Each row is where one point has got to under a steady rotation. How many ticks took it there?
The counts run from 0 to 680.
[ -7.1  10.2   9.3 -18.0  11.1   6.5  13.4  -9.4  -8.1  -6.0   9.1  14.2
 -11.2 -25.7  19.1  -4.2 -22.8  16.6  23.9  17.6  22.1 -23.5  23.3 -22.3
   2.1 -21.3 -14.2   3.2  27.9  26.5  37.7  16.9 -28.2 -44.2 -41.3  16.0]	237
[-24.0   9.7   1.5 -18.4  11.2  14.2  -4.7  15.2  28.0 -20.4 -25.1  20.3
 -26.6   1.1  42.5 -15.9 -21.3   7.6  -5.9  27.5  12.6 -21.6  13.6 -26.6
  18.4 -28.6  -9.2   4.6  43.1   7.5   5.6  -5.7 -19.0 -22.1 -36.4   8.6]	400
[  1.1 -25.5 -15.8 -10.7  25.7  -0.2   4.8  -1.4  44.1  29.7  -9.3  31.8
  -1.4 -19.8  12.1   2.2   4.2  10.0 -23.2  11.8 -11.2 -11.5  41.0 -17.4
   8.1 -20.4 -20.4  13.0  17.5  25.3  35.9  -8.7 -24.9 -24.0 -16.4  18.6]	242
[ -3.4 -15.1   8.2 -35.4   5.6   5.7  -5.9 -18.1  15.9  15.5  40.1   2.0
  -4.3  -1.7   4.8  -4.6  -2.2  21.2  -3.7  17.4  30.5   1.1  19.7 -13.3
  -2.4 -27.8 -13.0  -4.1  25.3  23.4  50.7  17.8  -6.6 -57.5 -16.1   0.3]	33
[ 19.6  -7.3   0.5  -0.3  -0.1   7.0  10.2   5.8   6.7  -9.3   8.2  18.5
 -16.7 -24.8  35.5  -5.8 -15.8  -6.8   9.2   5.2  18.6 -37.8  10.4 -25.8
  13.0 -13.3 -18.1   6.7  26.8  23.9  20.2  26.2 -53.9 -45.6 -23.6  19.1]	463
[ -7.1   8.8 -11.4 -24.4 -13.3  -4.5  13.1  -0.3  31.4 -19.3  13.7   3.4
 -40.2  -6.3  11.2  -4.5 -15.9  32.6  -4.1   3.8  -7.0 -21.4  17.2   9.7
   7.0 -23.9   5.7  14.9  25.4   7.3  37.1 -15.4 -17.7 -40.9 -42.1  33.4]	293
[-13.2 -20.9  -5.7 -36.1   5.8   7.7  11.0   4.2  57.6  20.5  -2.5  31.8
 -11.8 -22.0  19.9   2.5   6.8  12.6 -19.5  25.9   0.4  -1.6  32.0 -25.9
  12.5 -25.5 -18.9  17.1  31.6   1.5  21.8  -6.5 -12.7 -22.4 -29.1   1.3]	64
[  5.6 -11.0 -11.0   3.4   9.7  -9.9  -4.0  -2.8  38.2  -3.5   2.8  -5.0
 -21.1  22.5  23.4 -20.7  -6.5  12.6 -27.4  -5.8   0.4 -27.5  17.5   2.6
   7.9 -17.5  -5.4  -3.0  16.7  33.9  44.8   4.7 -26.6 -51.6 -20.7  33.3]	2
[  8.9   1.2  -0.9   8.3   8.8  -9.9  -2.9  -8.7   6.0 -14.0   3.0   2.5
 -39.5  25.2  17.4  -5.2 -13.0  36.1 -12.5  22.3   2.7  -8.3  11.6 -14.8
  34.0  -3.2 -10.5 -23.8  30.1  24.6  26.2  11.7 -16.8 -62.1 -17.9  17.2]	609
[-16.8  15.0   0.0 -16.3  22.6   6.3  -0.8 -16.1 -11.8   5.5  23.7  17.1
  -2.2 -20.7  15.4   9.6 -19.5  22.6  10.1  24.9  10.0 -18.4  17.5   1.6
   3.9 -24.9  -5.7   4.4  24.4  27.8  47.9   3.9 -11.8 -50.3 -39.9  27.1]	212
[ 12.8 -19.6 -14.8 -16.5  19.9   9.2   3.1  -1.0  29.9  27.4  16.5  37.6
   5.4 -48.1   2.4  21.4   3.8  11.1 -10.7  24.4  -5.5 -12.7  31.0 -12.0
  15.8 -18.6 -17.3  20.5  31.3  14.6  24.7  -4.6 -17.9 -24.9 -22.4  16.9]	484
[-10.3  11.3  -4.8 -14.5   1.4   1.2  13.1   9.1  45.4 -30.7  -5.6   9.7
 -28.3  -8.3  29.3 -10.0 -14.9  20.5 -11.6  10.4  -0.8 -37.8  10.1   1.9
  14.3 -12.9   5.3  18.3  34.5   5.2  17.3  -5.2 -10.3 -32.8 -53.0  27.5]	334
[ 15.5 -10.7 -12.9 -10.3  30.9   2.8  -2.9 -12.7  22.8  15.9  30.5  20.3
   8.6 -32.1  -8.6  22.2  -0.4  24.1 -12.9  21.7   0.2 -16.4  27.8   8.1
  15.8 -10.9  -1.7  12.8  27.5  24.9  41.0   0.0  -0.3 -44.9 -26.0  24.5]	525
[-16.7   2.6   8.6 -26.4  17.5   7.2  15.3  -3.2  29.1  -6.3   1.6   7.2
   2.1 -17.3  29.9 -15.3 -14.9   8.9  -0.3   5.2  22.3 -36.9  21.3  -6.0
  -9.4 -19.6  -4.3  17.5  25.9  25.0  42.1  12.2 -11.6 -40.0 -49.7  17.8]	575
[-22.5  15.5  -6.5 -16.4  -3.1  -7.6   8.9 -15.7  12.4  -3.0  20.6   7.3
 -41.5   5.8  16.7   0.4  -9.7  38.6  -8.5  22.7  -5.7  -7.2  10.0   2.9
  18.6 -21.2  -1.8  -1.5  20.6   9.8  39.0  -4.1 -13.5 -53.8 -38.1  26.4]	51
[-20.5   2.1   2.4 -32.3  21.1   2.7  -0.1 -23.0  16.4  16.8  29.8   9.2
  -2.8  -8.4   4.4   8.5  -5.2  31.7  -7.4  25.8   9.9  -5.7  21.2   1.6
   3.1 -23.8  -3.5   3.5  25.1  22.5  51.3   2.4   6.8 -52.0 -32.9  13.4]	590
[ 36.1 -20.1 -22.1   7.3  11.7   3.6 -16.7  22.3  39.7 -20.6 -17.7  12.8
 -24.0   0.8   3.1  -3.4 -17.0  20.0 -20.3  11.7  -4.6 -15.9  27.7 -15.9
  32.0 -14.4  -7.6  -2.0  42.7  18.4   7.6 -19.3 -20.7 -23.1  -4.1  26.0]	514
[ 32.5 -28.5  -9.7  -6.7  -1.9  10.6 -14.2  25.3  50.9 -13.5  -5.9  18.9
 -24.2   0.5  21.4  -7.8  -2.6   0.9 -24.5  15.1  10.9 -12.2  16.1 -29.3
  32.7 -18.9 -12.7   3.5  45.3   6.1  -3.0  -2.7 -30.4 -27.7  -2.5   5.8]	111
[ 10.9   1.2  -6.3 -27.0  12.4  22.6 -30.8   9.0   6.9 -19.2  19.8  16.3
 -14.5 -14.6   3.1  12.8 -22.1  26.2   4.0  45.8  25.5   2.0  13.0 -15.0
  27.6 -29.0   1.7  -1.1  59.4   4.2   6.5 -12.3   4.6 -34.0 -13.0   3.0]	143
[ 10.8 -20.3  -7.3 -17.1   4.7   1.0  -8.3   6.1  47.6  -5.1  11.8  -8.9
 -10.7  10.7  18.0 -24.9 -10.6   0.7 -20.6 -11.2  21.3 -32.6  21.2   1.7
 -10.1 -30.2  -1.0   6.9  22.4  29.8  45.1   1.8 -21.5 -44.3 -17.8  26.1]	558
[-12.8 -11.3 -15.4 -31.3  11.7  11.6 -18.7   8.8  35.4   7.5 -10.1  19.9
 -17.6  -0.5   5.3  -7.2 -15.6  17.3 -14.2  19.5   2.2   4.4  42.9 -13.6
   2.5 -51.2 -12.8   2.7  35.3  10.9  34.5 -32.6 -16.0 -17.8 -13.2  13.9]	225
[-10.8  22.8  -7.3 -13.7   1.6   4.7  -0.9  -6.8 -18.4  -8.4  23.7  22.6
 -33.5 -20.2  14.5  12.8 -22.2  28.8  12.4  32.5   3.0 -11.8   9.9  -4.1
  23.2 -25.7  -7.5  -0.5  32.6  11.9  26.8  -3.3 -25.4 -45.9 -36.6  29.0]	455
[ -4.5  18.8 -10.2 -16.9 -11.7   7.3  -9.6   8.1  11.9 -32.2  14.0   9.9
 -44.2  -6.3  17.7   0.8 -21.7  29.8   0.5  32.2   6.6 -14.9   2.6   0.4
  28.1 -26.3   4.0   2.0  46.9  -2.5   9.0 -17.0 -11.7 -39.6 -31.6  22.2]	117
[ -8.2  -1.6 -10.3   1.7  -2.1 -11.7  19.6  -0.9  41.5   1.4   1.6  16.3
 -37.8  -1.4  32.4  -7.4   1.6  15.3 -24.9   5.2 -16.4 -25.5   8.8  -3.3
  24.7 -10.4 -12.4   9.3  15.2  11.5  24.5   2.7 -35.0 -45.2 -36.6  30.0]	67
[-10.0  -4.3 -18.6 -11.7   1.0  -9.6  19.7  -3.7  41.1   6.1   3.9  15.1
 -27.7 -12.6  15.1  -4.2  -4.4  18.9 -17.0  -0.2 -22.8 -23.9  28.0   3.7
   8.4 -22.5  -8.4  15.0  13.7  15.0  43.2 -14.6 -30.2 -35.2 -36.7  36.8]	268
[ 21.3 -34.5   3.1 -17.4  13.2   3.3  -4.1 -10.1  26.6  25.3  29.1  20.0
  -2.4  -9.5   7.1   7.9   8.8  14.7 -18.4  25.6  17.8   5.5  21.7 -31.4
  23.8  -8.5 -22.2  -7.1  28.3  20.2  26.5  22.9 -17.7 -53.0  -3.0  -3.4]	637
[ 24.0 -16.5  -1.6   5.6   7.6  -9.0  26.7  -4.0  30.3  -2.7   5.4  11.5
 -14.8 -19.0  20.2  -6.0  -2.5  12.1  -7.4  -2.3   0.7 -39.8  19.6 -15.7
  16.9   3.0 -12.9  10.0  19.2  27.6  26.7  24.3 -35.8 -50.0 -33.6  26.7]	285
[ 16.7 -11.5   0.5   2.2   3.5  -3.9  20.1  -4.7  25.0   7.5  22.5  17.7
 -15.4 -18.8  29.7   1.2   7.5   2.5 -10.9   8.6   8.1 -33.3   2.7 -18.1
  23.7   3.4 -17.4   6.6  19.9  17.5  21.6  33.1 -38.5 -57.7 -30.4  18.5]	83
[ 11.7 -23.5   0.5 -18.9  24.2  17.2 -17.0   0.6  20.9  18.8  17.3  16.0
  19.8 -17.3  18.0  -4.0  -5.2 -10.6  -5.4  12.3  32.5 -21.0  24.8 -19.1
  -5.2 -31.4 -15.6   7.3  29.7  34.6  36.4  15.8 -21.1 -40.8  -8.7   8.9]	194
[ -0.9  -3.4 -14.2  -4.0  27.3  -5.2  -9.3 -18.5  20.3  11.3  27.2   5.0
  -6.3  -0.7   0.0  11.2  -2.4  35.5 -20.2  18.4  -0.9 -14.2  21.4  16.6
  14.3 -12.8   2.3  -1.6  21.0  29.9  49.8  -0.7   4.7 -57.1 -24.0  30.3]	566
[ -6.9  14.2 -14.3 -11.7  11.1  14.0 -19.2  20.7  24.8 -31.3 -15.4  18.5
 -29.6  -1.1  24.8  -4.9 -28.1  17.9  -9.1  27.6   3.7 -22.1  14.9  -4.0
  23.1 -32.7   2.9   6.5  50.3   4.9   5.2 -24.1 -10.9 -23.6 -27.5  23.8]	158
